In the rows, zero is written as 128.
Each named move below is a turn or a mirror, shown by a few rows before and after it. Which moves, in which order, take the first row of each later pair to the second? The first pair is answered.
move lefad:
117,128,127,90,137,146,101,113,127,135,100,108 |-> 92,91,148,123,133,132,107,137,111,119,113,144
133,113,127,138,118,134,125,125,124,130,138,135 |-> 138,129,123,131,119,140,126,114,125,134,131,126
132,130,123,121,121,110,125,136,156,125,110,113 |-> 126,121,130,135,119,98,130,147,146,120,112,126
move Mev:
136,89,144,121,96,133,144,116,108,123,121,124 |-> 127,93,143,131,99,121,150,132,114,123,130,128
156,135,133,115,142,179,143,95,125,139,142,147 |-> 119,138,136,154,134,131,165,144,125,133,170,154
117,122,125,102,147,129,97,126,134,106,121,115 |-> 108,118,131,120,152,108,98,146,135,104,136,114
95,130,130,137,161,117,136,142,131,129,151,155 |-> 114,126,123,105,162,156,121,100,132,135,131,151
move zuguk:
125,109,136,132,131,128,129,130,122,137,134,137 |-> 121,123,125,125,136,128,124,129,128,140,132,125
157,121,120,140,95,142,136,106,139,108,119,109 |-> 117,136,112,150,106,118,129,134,143,106,118,93
157,132,140,91,137,157,132,129,134,125,117,119 |-> 141,103,148,128,121,118,142,150,115,96,126,129

Each pair is 2 to 3 moves apart.
97,131,111,92,136,166,79,107,116,125,92,127 |-> 137,147,116,99,145,179,98,93,120,163,123,147  Mev zuguk
101,99,153,92,149,152,107,106,115,110,94,129 |-> 152,108,155,116,102,140,126,88,122,92,102,131  Mev lefad zuguk
91,133,116,83,168,157,88,130,132,140,105,104 |-> 76,151,118,106,167,119,100,158,140,145,125,90  Mev lefad
107,88,149,127,122,121,133,149,103,90,114,135 |-> 155,117,139,99,139,172,132,104,113,140,128,140  zuguk Mev zuguk
170,114,129,122,126,185,153,76,121,147,130,144 |-> 177,151,117,112,121,173,145,81,141,152,135,112  lefad Mev lefad
148,106,132,131,126,155,123,105,110,143,148,158 |-> 129,147,124,143,120,105,133,141,135,149,171,124  Mev lefad Mev
120,151,110,162,101,88,177,161,149,106,136,116 |-> 160,171,89,115,104,143,151,109,157,114,103,104  lefad Mev
140,167,110,129,110,108,144,137,138,134,146,100 |-> 109,165,111,127,121,108,139,145,145,145,155,105  zuguk lefad zuguk
140,155,131,101,157,179,116,88,143,168,121,111 |-> 60,135,136,140,145,100,108,163,138,114,116,94  zuguk Mev zuguk
112,116,125,144,109,90,121,156,131,93,112,108 |-> 131,89,130,104,137,167,110,105,109,124,100,147  zuguk lefad Mev
142,121,133,103,136,187,101,97,127,127,111,140 |-> 145,106,150,157,115,145,145,130,124,124,153,170  Mev zuguk zuguk
162,99,138,144,140,164,142,114,116,144,141,174 |-> 144,125,140,174,136,114,156,151,128,144,172,157  lefad Mev
97,150,123,113,122,110,104,134,129,121,97,94 |-> 99,96,150,130,133,126,121,131,102,135,123,163  lefad zuguk lefad
138,160,106,94,149,161,102,108,142,144,116,114 |-> 119,96,128,116,145,164,111,122,106,135,124,171  lefad Mev
145,111,134,135,125,169,110,99,116,135,95,143 |-> 149,171,117,137,118,131,117,124,147,144,109,97  Mev lefad
121,154,131,134,128,114,122,146,136,136,170,121 |-> 161,134,127,120,117,155,111,100,126,126,137,138  zuguk zuguk Mev
151,108,142,146,121,144,143,123,126,123,128,152 |-> 130,159,133,137,144,124,135,141,149,149,145,112  lefad Mev zuguk
127,82,139,131,111,118,130,136,107,110,129,154 |-> 117,142,115,92,127,122,106,129,138,116,112,89  lefad zuguk zuguk
130,173,110,108,124,137,111,133,166,137,132,87 |-> 91,130,125,152,115,95,130,173,141,130,160,124  Mev lefad
137,181,133,155,122,98,154,135,137,144,160,125 |-> 88,162,138,134,164,119,133,146,126,165,158,139  Mev lefad zuguk
